128 stands for zero in the data rows.
Some points, each followed by its number:
[105  76 119 128 177 127 106 134 153 128 113 153 107 118  96 173 119 178 130 115 139 133 145 112] 0
[150 156 138 111 108 145 161 117 128 136 137 138 125 148 124 140 119 105 130 113 109  85 117 135] 1
[119 137 128 137 129 156 133 116 127 104 125 131 132 120 128  91 129 121 116 153 124 119 121 159] 2
[140 134 153  92 127 144 143 126 138 125 171 116 132 168 150 126 125 109 108 109 144 108 126 122] 3
[116 158 169  81 114 153 193 104  96  85 140  86 137 148 180  94 108  82 140 108 105 108 105 183] 4
[114 107 193  90 132 118 148 107 129 127 157 117 115 162 139 118 102 125  95 168 104  69 118 162] 5
[164 122 139 118 114 147 151 137 105 128 148 113 125 157 150 107  82 143 111 124 118 112 114 141] 6
[110 125  86 174 128 132 107  94 132  99 111 118 123 105 107 134 142 179 180 163 168 141 157 108] 7
[127  85 107 104 123 104 108 173 148 193  94 150  93  82 100 134 127 102 179 103 106 198 144 131] 8
[134 154 136 130 126 122 138 126  92 116 144 125 175 135 131 108 104 128  98 141 139 114 119 129] 9
[101 105 117 149 139 116 117 144 186 131 109 141 119  71 111 150 140 170 134 129 156 145 129 103] 10
[ 86 122 140 137 115 110 111 175 166 144 102 140 104 113 130 124 133 115 133 108 113 146 173 107] 11
[123 126 108 152 124 124 129 124 135 104 117 124 121  99  72 176 180 171 134 132 125 122 148 120] 12
[206 218 103 107 111 171 164 137  49 114 169 134 124 130 163 101 107 104 137 116 141  95  66 139] 13
[114 116 128 129 148 117  93 140 126 145  67 177 107 102 129 122 163 163 169 125 128 146 130 101] 14
[129 141 132 115 118 127 137 140 116 121 128 133 150 131 127 124  88  99 115 150 126 116 127 147] 15
[127 119  89 174 143 124  88 104 136 136 113 155  96 109 127 165 218 130 193 111 112 106 164  61] 16
[151 122 139 126  86 191 216  85 118  54 142 111 158 124 179 122  96  92  89 171 145 135  95 109] 17
[169 121 133 108 120 171 158 127  90 109 142  90 126 137 135 125 133 119 129 127 128 106 113 124] 18
[180 165 128 133 109 145 134 137  69 107 127 116 173 133 121 105 100 177 118 115 124 122 129 140] 19
[133 145 106 105 147 163 110 111 113 132 219 121 171 159 147 102 101 130  65 167 114  78 111 193] 20
[132 125 133 116 142 104 101 203 152 141 108 157  70  99 128 156 166 124 130  74  84 115 129 126] 21
[138 183 116 124  67 134 122 124 119 113 117 100 140 124 121 109 124 133 106 187 141 122 124 175] 22
[131 133 115 142 114 170 135 103 121 115 125 122 131 118 104 115 127 165  94 140 144 125 134 135] 23
[125 154 137 126 121 130 144 112 109 117 128 122 128 123 129 114 115 139  84 150 121 102 118 149] 24
[120 129 130  94 128 146 151 113 122 119 183  92 139 138 148 123 124 123 107 137 134  90 111 137] 25
[143 164 190  91  90 125 149 151 121 112 133 114 149 111 170 142 119  93 148 113  89 108 113 124] 26
[219 115 137  81 125 177 126 121 115 143 170 138 153 168 147 134 137  49  60 105  95  82  91 176] 27
[162 150  91 163 122 153 131 111 124  84 130  95 123 123 113 106 117 149 103 197 172 135 116 115] 28
[111 114 127 120 151 116  98 137 141 137 113 144 112 136 129 145 130 100 135 110 117 162 148 123] 29
[131  94 125 136 163 107 104 132 114 130 133 132 139  95 117 133 134 117 137 106 130 165 171 125] 30
[131 138 133  94 100 146 174 116 126 126 134  99 164 164 125 128  89  97 123 141 129 122  96 122] 31
[135 124 117 131 137 132 180 111 103 119 127 111 148 128 121 129 116 170 112 151 155 118 134 135] 32
[147 132 133  86 134 172 146 122 102 142 141  95 161 151 140 124 103 100 131 118 139 105 116 181] 33
[146 132 132 140  55 127 117 143  89 102 166 114 158 143 132 114 105 163  99 112 155 117 110 192] 34
[109 124 135 123 132 120 118 138 115 165 145 118  99 121 121 177 145  91 138  79  82 138 138  91] 35
[107 163 155  96 125 139 148 106 120 102 163  79 122 175 196  99 124  94 108 108 100 111 101 138] 36
[130 121 113 161 122 130 130  89 124  91 150 120 134  96  96 132 114 155 124 150 189 113 154 166] 37
[144 194 129 145  99 111 157 121 108 117 154  78 151 136 141 112 102 177  91 127 156 119 122 125] 38
[120 127 111 154 128 137 130 101  94 116 153 112 134 122 125 118 104 169 125 149 160 122 150 128] 39
[140 144 131 135 120 116 110 148  99 111 187 121 128 129 145 108  97 135 121 137 139 120 126 156] 40
[134 159 102 158 107 155 144 110 121 125 134 127 127 139 117 106 104 166 128 164 156 127 127 122] 41
[113 115 127 128 149 119  93 140 125 143  64 179 107 100 129 122 165 166 170 126 130 147 130  99] 42
[134 161 101 161 106 156 146 108 121 125 134 127 125 139 115 105 103 168 128 166 157 128 129 121] 43
[130 126 126 150 119 127 125 126 125 117  97 131 122 120 118 140 151 143 132 133 124 129 136 103] 44
[123 168 148 121 113 120 144 139 107 127 133 126 150 147 169 124 135  63 121 148 114 124 101 131] 45
[141 176 162  89  95 151 110 138  65 127  99 136 137 194 144  82 115 164 107 162 112 119 120 165] 46
[141 134 139 100 116 176 161 128 124 140 122 106 125 147 126  92 103 124 128 120 131  72  99 164] 47
[147 157 148  79 121 124 145 121 130 112 156 122 175 142 179 129 100  71 117 156  93  63  89 142] 48
[127 130 126 141  89 120 179 124 100 123 146 131 142 140 127 127 105 136 105 135 142 125 121 134] 49
[ 76 114 116 188 139 132 122 109 177 126 117 125 121 107  99 154 130 132 170 131 142 132 128  94] 50
[132 139 135  89  99 146 177 117 124 127 134  98 167 168 126 127  87  91 123 140 126 121  93 122] 51
[136 134 131 114 124 168 186 105 117 115 151 113 145 117 118 119 118 134 117 145 119 127 133 123] 52
[132 121 110 140 124 132 154 106 127 107 160 104 121 106 110 129 129 133 138 135 168 138 137 122] 53
[120 118  97 170 127 126 152  98 130  95 166 125 134  91 111 141 135 186 116 156 173 120 144 118] 54
[142 135 141  93 118 156 126 144 114 154 125 137 127 157 137 100 111 134 104 139 134  90 105 183] 55
[155 177 153  77 119 116 187 151 122  84 130 121 129 159 154 105 107 106 115 112 156 121  93 155] 56
[132 125 132 117 142 103 102 199 151 140 108 157  73 101 128 157 165 124 130  75  86 118 133 126] 57
[125  96 112 185 163 107  91 103 127 121 120 126 116 133 121 162 135 123 148 112 112 174 169 117] 58
[108  54  97 114 210  85  81 146 226 162 113 134 103 126 108 121 165 133 138 103 121 172 171 139] 59
[101 123 118 147 125 127 118 127 153 138 110 132  93  97 111 130 159 157 134 120 140 153 140 116] 60
[125 126 110 145 141 135 123 111 141 108 135 124 123 118 120 127 129 155 119 146 147 152 154  99] 61
[136  98 128 109 153 119 101 127 131 156  90 151 117  91 133 160 126 120 171  80 104 142 189 139] 62
[110 115 154 114 155 101 118 136 168 153 101 164 112 140  80 132 121 131 155  87 118 180 118 112] 63
[116 107 126 148 139 116 119 137 167 126 108 134 126 126 124 140 133 134 148 120 119 138 133  89] 64
[138 121 123 140 138 123 126 127 160 159 113 132 101 102  93 172 182  88 140  82  82 184 134 125] 65
New points follow, each followed by the numbers of its two nearest points above, nearest first.
[164 151  92 160 120 152 135 113 120  85 129  97 124 126 114 108 116 147 103 193 167 135 116 115] ~ 28 41
[154 132 146 120 114 151 128 143  92 115 141 113 144 143 140 113 110 132 116 127 119 123 125 155] ~ 6 9
[109 120 133 123 136 118 116 138 121 165 143 119  99 121 121 174 146  93 138  80  84 140 140  94] ~ 35 29
[116 116 123 129 155 121 116 130 148 135  84 140  94 101 123 136 185 129 134 107 128 163 134 122] ~ 60 14
[114 107 193  89 133 117 146 109 130 127 158 118 115 161 140 116 103 123  95 168 103  67 118 162] ~ 5 25
[134 155 135 131 127 119 137 126  91 114 145 126 178 134 132 109 104 128  96 142 139 117 121 127] ~ 9 15
[109 114 152 117 156 102 113 135 171 153 102 164 110 139  75 131 122 136 157  85 119 182 123 110] ~ 63 29
[133 121 109 140 122 133 156 105 125 105 165 102 123 106 109 129 125 133 138 137 171 136 137 122] ~ 53 39
[119 129 110 156 128 135 133 100  95 117 154 109 134 122 122 121 104 172 123 150 158 123 153 128] ~ 39 32
[113 125  85 175 124 135 108  91 131  97 109 117 125 103 106 131 142 184 177 168 172 140 159 108] ~ 7 61
[133 124 127 114 119 163 126 125  80 109 153 126 182 131 136 118 102 126 120 122 118 119 113 153] ~ 9 15
[107  54  93 115 208  87  81 143 221 161 116 136 105 125 105 123 164 133 139 102 123 174 176 138] ~ 59 29
[141 133 142  97 119 156 124 146 115 155 122 137 123 158 136 102 111 135 105 137 134  91 107 180] ~ 55 47
[118 124 107 137 121 137 131 100 126 120 138 129 133 102 103 129 170 172 120 147 136 166 143 115] ~ 61 60
[161 122 110 104 136 167 180  96  96 128 143 114 152 128 108 122 124 126 121 186 116  93 102 133] ~ 52 18
[122 140 130 135 128 157 135 115 124 105 126 131 133 124 128  90 128 117 116 152 121 116 120 161] ~ 2 24
[162 166 149 109 101 130 105 134  97 112 129 134 154 148 184  59 114 126 117 109 175 108  90 124] ~ 9 6
[104 109 132 120 177  94 101 159 122 136 126 124 134 129 127 156 125 105 171  98 105 133 120 112] ~ 29 64
[125 118  86 175 144 122  88 102 141 136 112 155  95 105 125 166 223 131 194 112 113 108 164  58] ~ 16 14
[112 134 149 140 161  74  93 148 114 143 123 152 106 135 127 163 136 111 138  86  97 182 132 138] ~ 29 63
[109 113 155 114 158 101 114 137 173 155 100 167 110 140  73 131 122 134 157  83 117 185 120 110] ~ 63 29
[185 157 115 112  97 137 194 134  70 114 122 118 131 183 138 130  89 120 107 135 102 123 122 124] ~ 6 49
[172 122 135 106 119 173 160 128  87 108 145  87 126 139 136 126 132 116 126 128 127 102 113 127] ~ 18 6
[133 123 126 116 120 161 126 123  82 109 151 126 178 129 135 119 105 128 120 124 120 120 115 152] ~ 9 15
[137 146 133 141 111 115 137 136  75 128 149 127 161 130 130 105  99 156 101 134 138 131 124 118] ~ 9 49
[151 128 197  82 127 130 120 123 142 145 180 102 157 150 125  69 120  76 123  98 143 100 114 114] ~ 3 25
[120 110 117 146 134 131 109 113 130 114 129 133 121 115 117 144 131 161 131 152 144 179 142 118] ~ 61 60
[127 122 124 104 148 112  97 139 130 137 130 159 118 120 121 136 168 127 127  96 124 153 128 121] ~ 29 30
[132 124 116 132 139 128 183 111 104 119 125 111 150 127 121 130 116 173 114 153 156 119 135 132] ~ 32 39
[ 78 133 116 132 164 101 113 151 139 130 100 160  97 147 131 145 155  92 151 104  82 178 114 120] ~ 29 63
[137 138 130 114 124 168 183 104 117 115 152 113 145 119 118 118 118 133 117 143 118 127 132 125] ~ 52 32
[152 122 139 125  84 194 222  84 118  52 140 111 157 125 184 122  94  88  86 174 145 135  93 108] ~ 17 52
[138 142 132 134 122 116 110 148 101 113 182 123 126 128 144 108 100 135 122 136 139 122 126 153] ~ 40 9
[110  58  97 112 206  87  84 145 221 160 116 132 108 126 107 122 164 131 138 101 122 172 169 139] ~ 59 29
[148 132 133  84 135 176 144 123 100 143 140  96 163 153 141 124 104  96 134 117 139 104 115 181] ~ 33 47
[ 88 122 140 139 114 110 113 174 167 145 101 139 103 111 128 126 136 115 134 106 111 148 172 107] ~ 11 29
[154 176 151  79 120 119 184 149 122  85 130 122 128 158 153 104 106 108 116 116 154 119  94 155] ~ 56 3
[134 182 116 124  69 138 125 124 119 110 120 103 140 123 119 109 122 133 108 187 143 123 122 173] ~ 22 24
[ 75 114 116 192 140 132 122 109 180 125 116 124 121 107 101 155 126 128 172 132 141 130 127  94] ~ 50 64
[132 112 140 109 159 108 111 187 123 128 117 147 122 143 131 123 129  91 149  84 102 143 151 135] ~ 29 30
[104  72 119 129 180 129 106 134 154 126 113 152 108 118  95 173 118 182 129 115 141 132 146 112] ~ 0 10
[129 126 128 150 121 124 123 127 124 119  99 132 121 121 118 142 150 141 132 131 122 132 136 105] ~ 44 64
[132  92 126 136 166 104 102 135 114 132 133 134 137  93 116 134 134 113 138 103 128 168 174 124] ~ 30 29
[125 152 137 126 123 130 142 114 110 118 128 123 126 122 129 115 117 137  88 148 120 104 120 147] ~ 24 2
[165 167 151 108 102 132 108 132  94 110 133 131 157 149 185  57 113 129 117 108 175 104  85 125] ~ 9 6
[127 132 125 138  92 121 180 124 102 121 148 129 144 139 130 126 106 133 108 135 138 125 121 133] ~ 49 9
[115 159 171  79 113 154 196 102  95  82 140  83 137 149 184  92 109  80 141 105 103 108 104 185] ~ 4 36
[143 131 131 139  59 127 118 142  93 104 162 115 156 141 132 115 108 161 101 113 154 117 111 187] ~ 34 40
[103 123 116 149 124 128 120 123 152 135 110 133  89  96 111 129 160 161 132 122 142 154 141 115] ~ 60 10
[113 106 125 149 139 116 120 137 164 130 107 133 129 129 125 138 129 136 146 117 117 139 134  90] ~ 64 44
[132 153 134 132 127 120 136 125  93 114 144 126 175 132 130 110 108 127 101 142 138 118 125 127] ~ 9 15
[121 151 126 127 126 172 122 124 120 126 123 124 123 120 125 107 126 117 124 139 126 127 135 133] ~ 2 23
[105 124 103 113 169 101 124 120 162 149 125 162  98 112  74 125 158 120 196 116 102 177 124 123] ~ 63 29
[111 164 153  97 124 139 150 107 120 104 161  80 122 173 192 100 124  95 108 110 103 112 102 138] ~ 36 4
[135 185 115 126  66 134 121 125 119 111 117 101 138 121 119 108 123 134 106 191 143 122 125 176] ~ 22 24
[132 133 179 120  76  87 132 111 143 134 168 125 168 140 118 127 116  88 121  80 170 100  96 124] ~ 3 1
[159 122 112 103 135 166 177  99  97 129 142 115 150 130 110 121 123 127 120 183 117  92 102 136] ~ 52 18
[125 118  85 178 145 122  86 101 139 137 111 158  93 107 126 169 225 129 198 110 111 105 166  55] ~ 16 14
[152 126 201  79 127 129 117 125 143 147 182 100 155 153 125  67 120  74 123  97 141  99 113 113] ~ 3 25
